In the data rows, the value 128 means zero.
Here are some numbered points:
113;148;111;147;109;144;108;141;108;140;107;139;106;136;105;136;105;135;105;134;104;134;104;133 0
116;138;116;137;115;135;115;133;115;132;114;131;114;130;113;130;113;129;113;129;113;129;112;128 1
107;129;108;126;109;124;110;120;110;119;112;114;116;108;118;107;120;105;120;105;122;103;125;102 2
109;140;108;138;108;134;108;131;108;130;108;128;108;125;108;125;108;124;108;124;108;123;108;122 3
149;104;151;105;153;107;155;111;155;113;155;119;153;127;152;128;151;130;150;131;149;133;147;135 4
121;150;118;149;116;148;114;146;113;146;112;145;109;144;109;144;108;143;108;143;107;143;106;142 5
117;102;121;100;125;099;129;098;130;097;133;094;138;092;140;092;142;092;142;092;144;091;147;092 6
149;083;154;085;159;089;162;093;163;095;166;097;169;101;170;102;171;104;171;105;172;105;173;108 7
116;136;115;135;115;135;114;133;114;131;115;127;118;121;119;120;121;119;121;118;123;117;125;115 8
122;150;119;150;116;149;114;148;114;147;112;146;110;145;110;145;109;144;109;143;109;143;108;142 9
108;144;107;142;106;139;106;135;105;134;106;131;106;127;106;126;107;125;107;124;107;123;108;122 10
118;136;117;135;117;133;116;131;116;131;116;129;116;128;116;128;116;127;116;127;116;127;116;126 11
105;133;106;130;107;125;108;121;108;121;108;119;109;118;109;118;109;117;109;117;108;117;108;116 12
115;138;115;137;114;134;114;132;114;131;114;130;113;129;113;129;113;128;113;128;112;128;112;127 13
100;110;104;107;108;102;112;098;113;096;117;092;122;087;124;087;126;086;127;085;128;085;131;084 14
122;143;120;143;119;142;117;141;117;140;116;140;115;138;115;138;114;137;114;137;114;137;113;136 15
116;141;115;140;114;137;113;135;113;134;112;133;112;132;111;132;111;131;111;131;110;131;110;130 16
119;140;118;139;117;137;116;135;116;135;115;135;114;134;113;134;113;133;113;133;112;133;111;132 17
123;151;120;151;117;150;115;149;115;148;113;148;111;146;111;146;110;145;110;145;109;145;108;143 18
160;071;166;073;172;077;176;084;177;086;179;092;181;102;181;103;181;107;181;108;180;110;180;114 19
185;095;187;102;187;112;187;122;187;125;186;132;184;142;183;144;182;147;182;148;181;150;180;154 20
124;143;122;143;121;142;119;141;119;141;118;141;116;140;116;140;115;139;115;139;115;139;114;138 21
093;123;096;119;098;114;101;108;102;106;105;101;110;094;112;093;114;091;114;091;116;089;119;088 22
093;118;096;113;100;108;103;102;104;100;108;095;113;088;115;087;117;086;118;085;119;084;123;083 23
179;144;174;152;168;162;163;171;161;173;158;175;154;178;154;178;152;179;152;179;152;179;151;180 24
115;140;114;139;113;137;113;134;113;133;113;132;112;130;112;130;112;129;112;128;112;128;112;127 25
108;138;108;136;108;132;108;129;108;128;108;126;109;124;109;123;109;122;109;122;108;122;108;121 26
167;152;162;158;156;167;150;173;149;174;146;175;142;176;142;175;141;176;141;176;141;175;140;175 27
120;119;122;118;123;118;125;117;125;116;127;113;131;109;132;108;134;108;135;108;136;107;138;106 28
125;139;124;139;123;138;122;137;121;137;120;138;119;138;118;138;118;138;117;138;117;138;116;137 29
121;141;120;141;118;139;117;138;117;137;116;137;115;136;115;136;114;135;114;135;113;135;113;134 30
117;140;116;139;115;137;114;135;114;134;114;134;113;132;112;132;112;132;112;131;112;132;111;131 31
123;143;122;143;120;142;118;141;118;141;117;141;115;140;115;140;114;139;114;139;114;139;113;138 32
127;108;129;108;132;109;134;109;135;109;137;106;142;104;143;103;145;103;146;103;148;102;150;102 33
142;146;139;149;136;152;133;154;132;154;130;155;127;155;127;155;126;155;125;155;125;155;124;155 34
121;140;119;139;118;137;118;136;117;135;117;135;115;134;115;135;115;134;114;134;114;134;113;133 35
114;136;114;134;114;132;114;129;114;128;114;126;115;124;115;123;116;122;116;122;116;122;117;121 36
118;140;117;140;116;138;115;136;115;135;115;134;114;132;114;132;114;131;114;131;114;131;114;130 37
110;119;112;116;115;111;117;108;118;108;119;109;119;110;119;111;119;110;118;110;117;111;117;111 38
148;149;145;152;140;156;137;159;135;160;132;162;128;164;127;164;126;164;125;164;125;165;123;165 39
112;140;112;138;111;135;111;132;111;131;111;130;110;128;110;128;110;128;109;127;109;127;109;126 40
172;100;173;105;174;114;174;121;174;124;174;127;174;133;175;133;175;135;175;136;176;136;176;140 41
137;064;144;063;153;064;159;066;161;067;165;071;170;077;171;078;172;080;173;081;173;082;174;086 42
Which two points above are nearest to each new point, looking only along the 2 directions in which the numbered points spread most? Their numbers follow each, nearest first.
153;122;153;126;152;132;150;136;150;137;150;137;151;137;152;136;152;137;153;137;154;136;155;137 ~ 4 41
119;131;119;130;120;128;120;127;120;126;120;125;121;124;121;124;121;123;121;123;121;123;122;122 ~ 8 36
116;060;126;057;136;054;144;053;147;053;153;053;161;055;162;055;165;057;166;057;167;058;171;061 ~ 42 6
152;107;154;110;155;116;155;120;156;121;157;121;159;122;160;122;161;123;161;124;163;123;164;125 ~ 4 41
182;126;180;134;176;145;172;154;171;156;169;160;166;164;166;165;165;167;165;167;165;167;165;169 ~ 24 27
139;123;139;125;139;128;139;130;139;130;139;129;141;128;142;127;142;127;143;127;144;127;145;127 ~ 4 28
107;144;106;142;105;138;105;135;105;133;105;131;105;127;105;127;105;126;105;125;105;125;105;123 ~ 10 3
112;153;110;152;107;150;105;147;105;146;104;143;104;138;104;137;104;136;104;135;104;134;105;132 ~ 0 5
132;129;132;129;132;130;131;131;131;131;131;132;130;133;129;133;129;134;129;134;128;134;128;134 ~ 29 35
132;131;131;132;130;132;130;133;130;133;129;134;128;134;128;135;127;135;127;135;127;135;126;135 ~ 29 35
116;149;114;148;112;146;110;143;110;142;109;141;107;138;107;138;107;137;107;137;106;136;106;135 ~ 0 5
171;094;173;099;175;106;176;113;176;116;176;122;175;131;175;132;174;135;174;136;173;137;172;141 ~ 41 20
105;107;109;104;113;100;117;097;118;095;122;092;127;088;129;087;131;086;132;086;133;085;136;085 ~ 14 6
166;087;170;090;173;095;176;102;176;105;176;113;174;125;172;127;171;130;170;132;169;134;166;138 ~ 41 20
112;148;110;146;109;143;108;140;107;140;107;138;106;135;105;135;105;133;105;133;105;133;105;131 ~ 0 16
168;088;171;092;174;098;176;105;176;108;177;114;176;124;175;125;175;128;175;129;174;131;173;135 ~ 41 20
125;137;124;137;123;137;122;136;122;136;121;135;120;135;120;135;120;134;120;134;120;134;119;133 ~ 29 35
114;148;112;147;110;145;109;142;109;141;108;140;107;137;106;137;106;136;106;136;105;136;105;134 ~ 0 5
116;148;114;147;112;145;110;143;110;142;109;141;108;138;108;137;108;136;107;136;107;136;107;134 ~ 0 5
108;147;107;145;105;141;105;138;104;136;104;134;104;130;104;130;104;128;104;128;104;127;104;125 ~ 10 0
133;130;133;130;132;131;132;132;131;132;131;133;130;135;129;135;129;135;129;135;128;136;128;136 ~ 29 35
172;098;173;103;175;110;175;118;175;120;175;126;173;135;173;136;172;139;171;140;171;142;169;145 ~ 41 20
113;149;111;148;109;145;108;142;108;141;107;139;106;136;106;136;106;135;106;134;106;134;106;132 ~ 0 16
169;065;175;069;181;076;185;084;186;086;189;092;191;101;192;102;193;105;193;107;193;108;194;113 ~ 19 7
143;112;144;113;146;114;147;117;147;118;146;123;144;130;142;132;141;133;140;134;139;136;137;138 ~ 4 28
143;086;147;087;152;090;156;093;157;094;160;095;164;098;165;098;166;099;167;100;168;100;170;103 ~ 7 19
117;092;122;090;128;089;133;087;134;087;138;084;145;082;147;081;149;081;150;081;152;081;155;082 ~ 6 33
142;053;151;053;161;055;168;059;170;060;175;063;182;069;183;070;185;073;185;074;186;075;188;079 ~ 42 19
090;127;092;122;095;115;098;109;098;107;101;103;105;097;106;096;107;094;108;094;109;093;111;091 ~ 22 23
152;135;150;139;147;145;144;149;143;149;143;148;142;147;143;147;143;147;144;147;145;146;146;146 ~ 34 39
112;148;110;146;108;143;107;140;107;139;106;138;106;134;106;134;105;133;105;132;105;132;105;130 ~ 0 16
117;094;122;092;128;091;132;090;133;090;137;087;144;084;145;083;148;084;149;084;151;083;154;084 ~ 6 33
117;136;116;135;116;133;116;131;116;130;116;129;116;127;116;127;116;126;116;126;116;126;116;125 ~ 11 13
119;132;119;131;119;129;119;128;119;127;119;125;120;124;120;123;121;123;121;122;121;122;122;121 ~ 8 36
146;089;150;091;155;095;157;099;158;099;161;100;165;102;167;101;168;103;169;104;170;103;173;106 ~ 7 19
118;102;122;101;126;099;129;098;130;098;133;095;139;093;140;092;142;092;143;092;144;092;147;092 ~ 6 33
119;094;123;091;129;086;134;085;135;086;137;089;139;095;138;096;138;097;137;098;136;100;135;102 ~ 6 33
116;148;114;147;112;145;110;143;110;142;109;141;108;138;108;138;107;136;107;136;107;136;107;134 ~ 0 5
129;134;129;134;128;134;127;134;127;134;126;135;125;135;125;135;124;135;124;135;124;135;123;135 ~ 29 35
191;134;187;143;182;155;177;166;175;169;171;174;166;181;165;182;163;184;163;185;162;185;160;188 ~ 24 27
124;116;125;115;127;113;129;112;130;112;130;114;130;117;130;118;129;118;129;118;128;119;127;120 ~ 28 38
148;105;150;108;152;113;153;116;153;117;155;117;157;118;159;117;160;118;160;119;162;118;163;120 ~ 4 7
112;148;111;146;109;143;108;140;107;139;107;138;105;136;105;136;105;134;104;134;104;134;104;132 ~ 0 16
114;148;112;147;110;145;109;142;109;141;108;140;107;137;107;137;106;136;106;135;106;135;106;133 ~ 0 16
113;146;112;145;110;142;109;139;109;138;108;137;107;135;107;135;106;134;106;134;105;134;105;132 ~ 0 16
187;124;185;132;181;142;178;152;176;155;173;162;168;171;167;172;165;174;164;175;163;176;160;179 ~ 24 27
130;064;138;063;147;063;154;065;156;065;161;066;168;068;170;068;172;070;173;071;174;071;177;074 ~ 42 7
120;126;121;125;122;123;123;122;123;121;123;121;124;121;123;121;123;121;123;121;123;122;123;121 ~ 8 36
115;148;114;146;112;144;110;141;110;141;109;140;107;138;107;138;106;137;106;137;106;137;105;135 ~ 0 5
139;063;146;062;155;062;162;065;164;066;167;071;172;078;172;080;173;082;173;083;173;085;173;089 ~ 42 7
112;141;111;139;110;136;110;133;110;132;110;131;109;129;109;129;109;128;109;127;108;127;108;126 ~ 40 25
107;145;106;143;105;139;104;135;104;134;104;132;104;128;104;128;104;126;104;126;104;125;104;123 ~ 10 3
123;125;124;123;125;121;126;120;126;120;126;122;124;125;123;126;123;126;122;126;121;127;120;128 ~ 8 11
118;131;118;130;118;128;118;126;119;126;119;125;120;123;120;123;120;122;120;122;120;122;120;121 ~ 8 36
124;139;123;139;122;139;121;138;120;138;120;137;119;136;119;136;118;136;118;135;118;135;118;135 ~ 29 35
184;144;180;152;173;164;168;173;166;175;162;179;157;183;156;183;155;185;154;185;154;185;153;187 ~ 24 27
116;128;116;126;117;124;118;122;118;121;119;121;119;120;119;120;119;120;119;120;118;120;118;120 ~ 8 36
153;134;151;138;148;144;146;148;145;149;144;148;144;147;145;147;145;147;145;147;146;146;147;146 ~ 34 39
100;099;105;095;111;090;116;086;118;085;122;082;128;078;129;078;132;077;133;077;134;077;137;077 ~ 14 6
167;106;169;110;169;118;169;125;168;127;168;130;168;136;168;137;167;139;167;140;167;140;167;143 ~ 41 4
103;128;105;125;106;121;108;117;108;115;110;112;113;107;114;106;116;105;116;104;117;103;119;102 ~ 2 38
112;141;111;139;110;137;110;134;110;133;110;131;110;127;111;127;111;126;111;125;111;125;112;123 ~ 40 25
168;088;171;092;174;099;176;106;177;109;177;114;177;122;177;123;177;126;177;127;177;128;176;132 ~ 41 19
125;109;128;109;130;110;132;109;133;109;136;106;140;103;142;102;144;102;145;102;146;101;149;101 ~ 33 6
113;148;111;147;109;144;108;141;108;140;107;139;106;136;106;135;106;134;106;134;105;133;105;132 ~ 0 16
176;120;174;125;172;133;170;141;169;144;167;151;162;160;161;161;159;164;158;165;156;166;153;169 ~ 24 41
135;137;134;139;132;141;130;142;129;142;129;140;130;138;130;137;131;136;131;136;132;135;133;135 ~ 29 21
114;147;113;146;111;144;110;141;109;140;109;139;108;136;108;135;108;134;107;134;107;133;107;132 ~ 0 16
111;148;109;146;108;143;107;140;106;139;106;137;105;133;105;133;105;131;105;131;105;131;105;129 ~ 0 10
110;147;108;145;107;142;106;139;106;138;105;136;104;133;104;133;104;132;104;131;103;131;103;129 ~ 0 10
116;094;121;091;126;090;131;088;132;088;136;086;141;084;143;084;145;084;145;085;147;084;149;085 ~ 6 33
114;153;111;152;109;151;107;148;106;147;106;143;106;137;106;136;107;135;107;134;108;133;109;131 ~ 0 5
122;133;121;133;121;131;121;130;121;130;121;130;120;129;120;130;120;129;119;129;119;129;119;129 ~ 11 1
102;126;104;122;106;117;108;112;109;111;110;110;111;109;110;109;111;108;111;108;110;109;110;108 ~ 2 12
184;129;181;137;177;147;173;156;172;159;168;165;163;173;162;174;160;176;159;177;158;178;156;181 ~ 24 27
168;091;171;095;174;101;175;109;176;111;176;117;175;126;175;127;174;130;174;131;173;133;172;136 ~ 41 20
165;155;160;161;154;169;148;175;146;176;142;179;137;181;136;181;135;182;134;182;133;182;131;182 ~ 27 24
145;136;143;139;141;144;138;147;138;147;137;146;137;145;137;144;138;144;138;144;139;143;139;143 ~ 34 39
115;149;113;147;111;145;109;142;109;141;108;140;107;137;107;137;106;136;106;135;106;135;106;133 ~ 0 5
107;146;106;143;105;139;104;136;104;134;104;132;104;128;104;128;104;126;104;126;104;125;104;124 ~ 10 3
115;147;113;146;111;144;110;142;110;141;109;139;108;136;108;136;108;135;108;134;108;134;108;132 ~ 0 16
141;058;150;058;159;060;166;063;168;064;172;067;179;072;180;072;182;075;183;076;184;077;186;081 ~ 42 19
144;047;154;047;164;048;172;052;174;054;179;058;185;067;186;068;187;071;188;073;188;074;190;079 ~ 42 19
111;147;109;146;107;142;106;139;106;138;105;136;105;134;104;133;104;132;104;132;104;131;103;130 ~ 0 10
115;149;113;148;111;145;109;143;109;142;108;140;107;138;107;137;106;136;106;136;106;136;106;134 ~ 0 5
111;151;109;150;107;147;105;144;105;143;104;140;104;135;104;134;105;132;105;132;105;131;106;129 ~ 0 10
118;103;121;101;126;100;129;098;130;098;133;095;138;093;139;093;141;093;142;093;144;092;146;093 ~ 6 33
165;149;160;155;155;162;150;168;148;169;145;172;140;176;139;176;137;177;136;177;136;177;134;178 ~ 27 24
